In the data rows, the value 50 means zero.
Here are some points, each followed by its number:
[56 62 60 55 59 57 36 54 73 58 49 33 48 63 33 47] 0
[57 52 56 44 34 48 57 43 62 45 58 42 45 64 54 53] 1
[61 73 70 50 38 69 53 40 65 38 58 26 63 71 40 68] 2
[37 59 40 64 52 53 54 56 41 57 52 65 65 48 50 36] 3
[58 49 42 57 42 51 53 45 62 44 44 34 49 54 48 51] 4
[52 58 55 51 34 56 47 44 51 46 55 38 45 41 23 38] 5
[35 25 49 44 60 65 49 55 58 47 49 70 35 51 83 50] 6
[50 45 35 63 59 34 58 64 46 56 47 55 70 57 47 38] 7
[43 64 69 52 31 34 54 62 62 60 50 45 33 52 43 40] 8
[51 54 56 53 39 57 46 43 50 44 55 39 47 39 23 39] 9
[58 61 71 53 44 71 48 46 59 54 47 46 40 53 46 63] 10
[42 39 43 38 66 57 35 47 44 39 45 61 55 31 70 55] 11
[61 47 57 46 58 58 47 44 59 51 42 47 46 55 44 48] 12
[67 50 48 41 41 54 57 46 71 45 45 45 44 67 48 39] 13
[47 47 24 40 52 37 54 64 20 56 35 67 77 47 42 39] 14
[52 41 70 45 55 62 42 36 69 60 66 53 28 39 48 44] 15
[52 47 53 29 64 51 29 58 34 51 44 63 47 30 66 67] 16
[48 84 58 49 32 33 55 57 48 55 43 29 40 58 52 61] 17
Which three points above are nearest to each new point? Their numbers follow each, nearest first.
[55 42 72 44 55 62 41 33 73 62 65 54 26 42 49 46] 15 12 10
[46 54 36 55 54 53 55 44 38 63 47 59 63 53 47 54] 3 7 12
[60 64 69 50 39 67 43 45 56 53 46 42 40 50 46 62] 10 12 1
[58 50 57 41 32 46 59 45 64 43 53 40 46 65 55 53] 1 13 4
[34 57 41 62 59 55 50 57 43 56 53 72 56 46 53 34] 3 7 11
[49 60 67 48 39 56 43 50 59 52 45 38 29 50 56 58] 10 1 12
[47 43 37 53 53 44 47 53 42 59 70 74 44 24 38 31] 3 9 7
[23 50 64 67 48 60 75 49 28 39 61 67 57 74 61 59] 3 1 7
[44 46 44 54 79 71 41 36 57 46 55 59 47 41 62 50] 11 12 6
[66 50 42 58 35 46 58 39 53 42 59 13 39 60 37 58] 4 1 5
[55 46 41 52 42 48 53 50 58 46 47 34 42 57 54 53] 4 1 13
[54 60 57 55 57 54 41 55 73 50 43 37 51 57 33 48] 0 12 4
[53 39 38 57 48 47 56 49 57 39 50 41 49 55 42 37] 4 13 12
[56 61 56 57 60 54 45 57 75 54 44 35 54 64 33 47] 0 12 4
